One vector is turned by the same rotation once a step. Each row is the vector after some number of steps, and that number follows the row.
The counts run from 0 to 193.
[114 160 102 111  97 169 136  94 134 132 111  95 169 110 102  72 140 116
 131 155 122 133 137 206 135 151 123 121 131 121 145 132 146 103 159  88
 117 158 151 156 145] | 17
[132 150  71 107 108 144  95  89 135  95  88 114 166 124 126 134 119  96
 160 133 132 167 137 172 148 144 115 188  90 135 126 136 144 151  80 128
 117  88 168 174 125] | 104
[129 177  82 126 117 126 103  96 131 151 155  99 158 121 120  73 133  93
 136 183 120 162 146 183 131 168  99 127 128 131 134 115 120 122 140  95
 113 134 122 141 106] | 41
[100 165  41 101 101 127 108 101 138 106 123  94 145 101 115 115 144  91
 119 147 149 144 137 156  91 170 123 157 127 136  96 109 170 112 119 132
 122  99 152 182 114] | 88
[125 162  87 132 105 162 125  95 138 121  92  94 187 135  98 124 131  98
 162 147 137 164 143 155 143 137 159 118 122 137 152 142 128  96 126 120
  95 117 183 143 178] | 22
[132 165 102 123  89 176 105  89 146 130 126  99 190 112 108  87 126 113
 160 160 117 140 151 188 166 169 118 141 143 142 153 161 114 123 115 131
 124 152 140 129 131] | 25
[118 147  81 140 120 167 115 116 137 106 103  77 161  85  94  99 149 102
 105 139 169 156 124 186 126 178 139 128 101 125 122 140 156 110  87 116
 124 122 150 141 162] | 19
[127 161  80  85  90 159 115  87 130 145 141  87 169 115 116  78 161 118
 124 149 153 144 144 157 112 169 132 114 146 138 115 129 104 103 162 111
 110 142 150 155 136] | 90
[135 161  68 107  64 151  96  77 122 140 124 103 186  97 129  92 119 146
 114 148 116 125 140 178 161 158 109 128 127 141 128 138 148 118 147 116
 131 137 137 157 127] | 57
[112 168 119 106 115 172 137 115 132 156 101  71 180 104 110  61 131 102
 136 134 146 124 121 179 125 160 126 121 112 121 116 132 158 100 157  85
 118 132 146 139 159] | 166
[140 163  88  95  92 154 107  87 129 137 118  94 159 148 152 101 132  79
 169 150 107 161 151 138 139 169  98 115 135 156 110 111 104 114 161  99
 108 108 134 155 113] | 154
[124 159 119 108 125 147  80 111 126 134 121 113 172 124 158  90 107  91
 158 149 115 157 124 193 114 172 102 175  89 131  81 145 127 151 123 113
 120 104 132 143 122] | 109
[137 173 145 126 133 181 120 112 124 147 114 105 185 145 160  97 122  75
 167 154 111 150 135 146 140 177 101 125  97 134 107 129 115 119 143  89
  94 115 146 116 146] | 150
[139 142  79 112 108 151 135 100 133 109  97  81 151  87 106  79 167 111
  86 139 156 155 142 176 128 180 137 116 117 135 114 108 135 124  98  91
 119 122 130 177 144] | 164
[115 140  76 103 112 149 125 128 132 117  90  82 156 120 138 124 142  73
 100 127 148 165 115 157 121 176 138 109  95 152  95  95 150 116 142 100
 130  78 134 167 145] | 160
[134 135 107 108 106 174 123  99 136 107  87 125 173 105 145  88 116 101
 129 145 114 174 109 196 173 185 107 149  97 159 125 119 126 157 114 127
 142 119 105 162 114] | 181
[115 154  45 116  69 148  90 101 128 111 104 106 162  94 120 122 117 128
  99 152 118 132 139 170 148 157  96 148 114 142 120 116 177 123 114 124
 124 103 159 173 116] | 56
[101 167  85 113 105 161 116  97 125 148 108  72 195 122 102 104 113  97
 167 134 138 146 121 164 150 142 141 131 125 138 147 160 156  90 146 111
 125 122 147 120 169] | 21
[120 144  77 114  97 156 118 108 137  94  96 132 130 124 144 127 149  65
 119 150 108 165 147 168 116 189 119 119 125 139 102  99 134 121 117 111
  95  91 153 184 116] | 7
[111 152  88 134 134 142  99 129 131 124 122 109 174 108 144  98 111  85
 125 151 126 177 105 185 147 182 104 153  78 163 106 117 146 131 128 111
 148  97 111 130 129] | 36
[150 176  88 125  81 155 103  92 119 123 141 108 186 146 123  97 134 102
 162 170 115 178 132 142 147 166  82 150 133 157 120 116 120 129 127 108
 113 136 131 140  87] | 73
[125 159 104 123 116 167 113 117 125 120 115  90 151 113 161 114 118  50
 151 140 113 153 125 151 140 209 106 140 114 142 107 125 173 118 136 109
 117  91 116 116 107] | 4
[131 167 126 123 117 182 133 108 136 136 119  94 156 118 157  84 122  95
 145 141 129 176 129 150 147 183  92 154  97 137 107  99 128 147 106 104
 104 113 111 128 116] | 149
[138 166  96 145 142 143 120 112 123 147 150 105 165 117 127  82 154  88
 114 181 149 166 152 170 133 193 126 104 109 136 132 115  82 100 148  91
 101 141 149 133 149] | 42
[111 159  60 106  79 139  81  90 142 135 109  85 189 111 107 101 125 128
 154 124 123 150 123 174 146 129  99 141 118 163  78 135 141 141 114 120
 139 100 118 155 127] | 137
[115 168  99 137 134 146 121 116 151 128 116 119 137 113 139  77 131  79
 125 162 138 163 139 207 127 181 104 149 108 130 104 104 142 138 110 104
 113 128 116 150 116] | 189
[124 181  89 106  86 147 108 107 126 150 107 125 210 112 100  71 130 119
 145 171 105 148 152 170 139 130 105 172 118 142 116 122 111 134 133 113
 117 140 146 145 125] | 65
[140 152 116 136 133 175 119 110 131 104 105 112 142 113 163 117 135  62
 116 144 142 168 135 154 127 211 109 131  99 127  99 138 146 126  89 110
  99  89 137 138 130] | 3
[116 165  65 141 116 117  99 101 145 122 130 120 146 121 123  92 136  90
 135 187 111 164 150 184 124 167  98 151 110 138 121  81 149 137 117 111
 119 106 126 145 106] | 40
[105 175  89 130 107 159 118 100 133 137  88  97 176 142 123 109 122 103
 181 151 118 182 142 163 134 131  89 171  97 143 104  91 146 134  97 102
 114 102 133 146 119] | 145
[161 161  99 142 113 159 113  86 129 133 116 101 167 141 120 115 149 103
 151 160 130 182 174 159 138 164 117 113 112 125 120 126  87 132  80  73
  85 113 154 147 120] | 147
[155 161  88 102 106 142 112  80 104 138 135 126 153 125 143  87 146  99
 112 164 117 128 157 160 120 186 110 115 109 122 115 132 116 114 164  89
  99 145 177 173 111] | 82
[140 165  59 121 102 131  72 110  97 149 110 112 214 130 110 114 128  99
 134 144 143 135 143 143 145 148 148 122 105 132 109 169 119 112 127 105
 126 109 156 133 161] | 62
[130 164  76 144 110 170 104 113 122 103 107 129 178 143 112 145 137  90
 150 156 140 193 136 122 117 157 128 148 105 157 107 118 109 135  99 120
 112  98 181 144 133] | 71
[124 166 114 115  90 156  84  97 137 132 109 142 176 136 152  87 118 105
 147 169  95 166 130 206 155 154 104 143 117 143 137 117 109 147 149 111
 122 135 138 153 131] | 33
[108 165 114 133 106 189  99 116 135 113  97 122 178 104 140 120  90  97
 154 150 122 164 100 182 157 175 106 166  91 134 115 149 163 141 109 136
 117 106 141 123 148] | 28
[122 181  93 121  68 175 108 102 142 139 138  93 161 110 138 100 131 118
 132 181 107 128 141 166 130 169  96 134 147 139 141 107 139 101 163 103
  89 144 151 136 130] | 49
[146 151  92 150 118 152  95 117 123 113 117 127 201  98 103  92 151 107
 112 158 154 178 148 165 124 183 134 148 102 133 100 138  99 137  76 114
  98 121 146 127 143] | 67
